Here are some points, one per row:
[-1.865  0.239  0.523  0.035 -0.249  0.700 -1.291  2.762 -1.330  0.155 -0.096
 -1.500 -0.790 -0.317 -0.992  1.546 -1.535  0.527 -0.219  0.720  0.224  1.239
  0.102  0.222]
[ 0.657  0.158 -0.166  0.029 -1.026 -0.019  0.443  1.031  0.460  0.598  0.174
  1.601 -0.194 -1.441 -2.115 -1.347 -0.478 -0.470 -0.164 -0.097  0.127 -0.336
  1.182 -1.055]
[ 0.966 -0.213  0.021 -0.068 -1.570  0.703 -0.238  0.785 -0.472 -0.227  0.836
  1.356 -0.035 -0.157 -0.665 -0.792  0.349  0.568 -0.449 -1.035  2.159  1.190
 -0.622  1.018]
[-1.280 -0.635  0.603 -1.236  0.300  0.270 -0.691 -1.572  0.776  0.365 -0.032
 -0.697 -0.047  0.713 -1.310 -0.833 -2.503 -0.430  0.247  0.976  2.129  0.184
  1.009 -0.113]
[-0.275  1.850  0.122  0.458  0.160 -0.373  0.494  0.174 -0.640 -0.518  0.207
 -0.741  0.571  0.235 -0.554  0.134 -0.318  0.964  0.654 -2.772  1.518 -0.088
  1.074  0.500]
[-0.278  1.394 -0.319 -1.281  0.871  2.754  1.266  0.030  0.291  0.320 -0.753
 -1.083 -0.365 -0.110 -0.535 -1.237  1.243 -0.663  0.935  0.709  0.106  0.066
 -0.860  0.071]
[ 0.155 -0.412 -0.530  0.140 -0.452  0.826 -0.641  0.751 -0.952 -0.946  0.803
  0.236  0.391  2.658 -0.360 -1.839 -0.017 -0.624  0.310 -0.308 -1.238 -0.658
  0.110  1.224]
[ 0.793  1.646 -0.427  0.050 -1.027  0.009  1.036  0.860 -0.287 -0.648 -1.399
  0.947  0.802 -0.452  0.999  0.685 -0.472 -0.043  1.787  0.714 -1.418  1.485
 -0.499 -0.457]
[ 0.490  0.097 -0.645  0.601  1.098  0.569  1.048 -0.629 -0.857  2.864 -0.352
 -0.255 -0.774  0.800 -0.037  0.498  0.690  1.871  0.622 -0.316  0.870 -0.038
  0.810 -0.683]
[ 0.930  0.672 -2.360 -0.041  0.792 -0.254 -1.639 -0.903 -1.422 -1.313 -1.304
  0.081 -0.510 -0.414 -0.187 -0.108  1.150 -1.444  0.309  1.684  1.430  1.018
  0.104  1.029]
[-0.654 -2.477  0.928 -0.320  0.930  0.286  1.065  0.398 -1.324 -0.668 -0.576
  1.014 -0.440  1.333 -0.377 -0.331  1.002 -0.472 -0.909  1.787  0.057 -0.065
 -1.999 -0.999]
[-1.602  0.825  1.560  0.236 -0.498  0.015 -2.722  1.090 -0.084  1.043 -0.142
  0.534  0.835 -1.625 -0.745 -0.732  0.429  0.690 -1.287  0.807 -0.438 -0.013
 -0.736  0.381]
[-0.588 -0.374 -0.001 -0.285  0.586 -0.128  0.534  0.446  0.403 -1.031 -0.540
  0.293  0.158 -0.679  1.022 -1.146  0.515  0.623  0.740 -0.524 -0.183 -0.661
 -1.056  0.421]
[-0.076  1.027  0.805  0.844  2.344 -1.012 -0.733 -0.118  0.258 -0.785  1.913
  0.432 -0.029 -0.090  1.899 -0.307 -1.032 -1.774  0.776 -0.523 -0.098  2.270
 -0.497 -0.739]
[-0.531 -0.229 -1.518 -0.556  1.756  0.150 -0.370 -1.009  0.801  1.238  0.286
  1.387  2.862 -0.553 -1.518  0.089 -0.536  2.259 -0.031  0.900 -1.484  0.812
  0.029  1.892]
[-0.755 -0.578 -0.612 -0.801 -1.095 -0.168  1.193 -0.975 -0.538 -1.468  0.313
 -0.396  2.420 -0.779 -0.311  0.556  1.041 -1.567 -0.574  0.384  0.277 -0.377
  2.471 -1.304]
[ 0.964  0.405  0.106  0.673 -0.477 -0.137 -1.509  0.100  0.591 -0.113  1.039
  0.903  0.144  2.192  0.202  0.510  0.795  0.236 -1.859 -0.516 -0.883 -0.110
  1.111 -0.871]
[ 0.720 -0.745  2.765 -3.222  0.882 -1.582  0.756 -0.182 -0.276  0.033 -0.902
 -0.601  0.087  0.379 -0.690  0.787  1.683  0.249 -0.862 -1.344 -1.455  2.368
 -0.092 -0.229]
[-1.061  0.513  1.398  0.839  0.907 -0.703  0.742 -0.922 -0.307  1.360  0.649
  0.987 -1.897 -1.002  1.033 -1.863  0.853 -1.447  0.134 -0.687 -0.827 -0.570
  0.747  0.307]
[-0.561  0.679  0.225  2.439 -0.207 -1.369 -1.109 -0.970 -0.366  0.007 -2.950
 -0.060  0.610  0.872 -0.411 -0.274  0.226 -1.044 -0.222 -0.196  0.173 -0.153
  0.107 -0.336]
[ 0.126 -1.145 -1.653 -1.003  0.808 -0.718 -0.741  0.729  0.122  2.264  1.116
  0.216  0.831 -0.328  0.445  1.312 -0.928 -1.668  0.164 -0.422  0.636 -0.675
 -1.442 -1.691]
[-0.331 -0.001  0.762 -1.445  1.216  1.856 -1.278 -0.033  0.171 -1.312 -0.038
  0.267  0.279 -0.283  1.111  1.090  0.513 -0.246  1.106 -1.198 -0.021 -2.924
 -0.426  0.430]
[-0.878 -0.331 -0.183 -0.778 -1.308 -1.670 -0.436  0.979 -0.552  0.526 -0.152
  0.219 -0.382  0.643  1.469 -0.292  0.173  1.187  2.274  1.139 -0.970 -0.830
  2.163 -0.766]
[ 1.250 -0.172  1.232  1.462  1.229  0.506  1.078 -0.543 -1.807 -1.085 -0.233
  1.860  0.078 -0.388 -1.033  1.104 -2.457  1.187 -0.068  0.217 -0.306 -1.275
  0.016 -1.297]
[ 0.291 -1.495 -0.170  0.567  0.667 -1.255  0.503  0.960  2.491 -0.884 -1.148
 -0.647  1.392  0.060  0.706 -0.780 -0.405  1.298  0.199 -0.905  1.369 -0.434
 -1.229 -0.002]
[ 1.369  0.516  0.294 -0.438 -0.875  0.544 -0.113 -0.498 -0.944  1.544 -1.697
 -1.631  0.766 -0.284  0.964 -0.314 -0.786 -0.568 -0.822 -1.944  0.021 -0.703
 -1.245 -0.372]
[-2.103  0.103 -1.161  0.833 -0.616 -1.280  1.428 -1.097 -1.242 -1.038  1.225
 -1.517 -0.229  0.101  0.208 -0.744  0.114  1.498 -0.867  0.399 -0.377 -0.175
 -1.382 -0.065]
[ 0.906 -1.517 -0.183  1.012  1.091 -0.254 -1.419  0.329  0.259 -0.202  0.239
 -0.702 -1.342 -1.420 -0.960  0.795  2.004  1.194  0.621 -0.551  1.232 -0.092
  0.899 -0.289]
[ 0.114  0.117 -0.666 -0.300 -0.222  1.490 -0.709 -2.430  1.816 -1.290  0.000
 -0.572 -0.834  1.171  0.826 -0.007 -0.955  0.894 -0.717  0.254 -0.994  1.375
  0.895 -0.931]
[ 0.599 -1.376  1.146  1.619 -0.279  1.871  0.225  0.268  0.087  0.143  0.733
 -1.672  0.819 -2.368  1.489  0.915 -0.103 -0.159 -0.579  1.552 -0.339  0.732
  0.869  1.017]
[-0.934 -0.340  0.087  0.878 -2.126  1.258 -0.355  0.019  1.652  0.134 -1.118
  1.047 -0.974  0.563  0.220 -0.070  0.483  0.002  1.063  0.045 -0.469  0.831
 -0.779 -1.165]
[-0.778  1.534 -0.725  0.018 -1.466  0.480  0.299 -1.247  0.050  0.018  2.039
 -0.177  0.376 -0.019  0.435  1.029  1.336  0.723 -0.411 -0.294  0.915 -0.050
 -1.615 -0.951]
[-0.682 -1.423  0.660  0.842 -1.404 -0.026  1.210 -0.942  0.446  0.637  0.850
 -0.221  0.764  0.853 -1.242  2.089  0.697 -2.140  1.801 -0.901  0.104 -0.186
  0.006  2.190]
[ 2.163  0.981  1.221 -1.415 -1.488 -1.571  0.155 -1.248  0.158 -0.353  0.586
 -0.043 -0.882 -0.843 -0.108 -0.520 -1.013  0.559  0.365  1.889  0.907 -0.694
 -0.683  0.553]
[ 0.746  0.399 -0.357 -0.652 -0.407 -1.053 -0.173  0.026  0.031  0.803 -0.529
  0.772 -1.539  0.671  1.444  0.971 -0.612  0.075 -1.194  1.649  0.374 -1.201
  0.322  2.869]
[-1.000  0.071 -0.731 -0.434  0.628  0.147  2.119  1.157  0.341  0.198 -0.664
  1.188 -0.844  0.127  1.981 -0.286 -0.264 -0.290 -2.047 -1.162  1.208  0.612
  1.106  0.381]
[ 0.452  1.985 -0.003  0.484  0.727 -1.143  1.109  1.591  2.754 -0.540  0.188
 -0.795 -1.122  0.602 -1.518  1.739  0.150 -0.740 -1.113  1.603 -1.022 -1.615
  0.043 -0.194]
[ 2.109 -0.506 -0.232  0.903  0.054  0.249  0.061  1.034 -0.606  0.551  1.300
 -1.531  0.817  1.455 -0.089 -2.119  0.167 -0.224  0.276  0.605 -0.982 -0.110
  0.157 -0.560]
[ 0.431 -1.243 -1.817 -0.689 -0.252  0.032 -0.599 -0.202  0.047 -0.380  0.128
 -0.502 -1.773 -1.875 -0.695  0.091 -1.198 -0.592  0.010 -2.338 -2.330 -0.150
 -0.169  0.563]
These points spread out most along one direction. Take the direction at right angles to it along which they spread out most. Go by this last direction. For each point below, how far along it does it lie, from 0 to 99? The average is 50, and the first point in the table lies past the average. One standard deviation of the points above along it is 16.
[ 0.599 -1.376  1.146  1.619 -0.279  1.871  0.225  0.268  0.087  0.143  0.733
 -1.672  0.819 -2.368  1.489  0.915 -0.103 -0.159 -0.579  1.552 -0.339  0.732
  0.869  1.017] 74
[-0.331 -0.001  0.762 -1.445  1.216  1.856 -1.278 -0.033  0.171 -1.312 -0.038
  0.267  0.279 -0.283  1.111  1.090  0.513 -0.246  1.106 -1.198 -0.021 -2.924
 -0.426  0.430] 62
[-0.878 -0.331 -0.183 -0.778 -1.308 -1.670 -0.436  0.979 -0.552  0.526 -0.152
  0.219 -0.382  0.643  1.469 -0.292  0.173  1.187  2.274  1.139 -0.970 -0.830
  2.163 -0.766] 32
[ 0.155 -0.412 -0.530  0.140 -0.452  0.826 -0.641  0.751 -0.952 -0.946  0.803
  0.236  0.391  2.658 -0.360 -1.839 -0.017 -0.624  0.310 -0.308 -1.238 -0.658
  0.110  1.224] 31
[ 0.291 -1.495 -0.170  0.567  0.667 -1.255  0.503  0.960  2.491 -0.884 -1.148
 -0.647  1.392  0.060  0.706 -0.780 -0.405  1.298  0.199 -0.905  1.369 -0.434
 -1.229 -0.002] 57
[ 1.369  0.516  0.294 -0.438 -0.875  0.544 -0.113 -0.498 -0.944  1.544 -1.697
 -1.631  0.766 -0.284  0.964 -0.314 -0.786 -0.568 -0.822 -1.944  0.021 -0.703
 -1.245 -0.372] 56
[ 0.746  0.399 -0.357 -0.652 -0.407 -1.053 -0.173  0.026  0.031  0.803 -0.529
  0.772 -1.539  0.671  1.444  0.971 -0.612  0.075 -1.194  1.649  0.374 -1.201
  0.322  2.869] 37
[ 0.720 -0.745  2.765 -3.222  0.882 -1.582  0.756 -0.182 -0.276  0.033 -0.902
 -0.601  0.087  0.379 -0.690  0.787  1.683  0.249 -0.862 -1.344 -1.455  2.368
 -0.092 -0.229] 50
[-1.000  0.071 -0.731 -0.434  0.628  0.147  2.119  1.157  0.341  0.198 -0.664
  1.188 -0.844  0.127  1.981 -0.286 -0.264 -0.290 -2.047 -1.162  1.208  0.612
  1.106  0.381] 35
[ 0.114  0.117 -0.666 -0.300 -0.222  1.490 -0.709 -2.430  1.816 -1.290  0.000
 -0.572 -0.834  1.171  0.826 -0.007 -0.955  0.894 -0.717  0.254 -0.994  1.375
  0.895 -0.931] 31
[-0.654 -2.477  0.928 -0.320  0.930  0.286  1.065  0.398 -1.324 -0.668 -0.576
  1.014 -0.440  1.333 -0.377 -0.331  1.002 -0.472 -0.909  1.787  0.057 -0.065
 -1.999 -0.999] 38
[ 0.906 -1.517 -0.183  1.012  1.091 -0.254 -1.419  0.329  0.259 -0.202  0.239
 -0.702 -1.342 -1.420 -0.960  0.795  2.004  1.194  0.621 -0.551  1.232 -0.092
  0.899 -0.289] 77
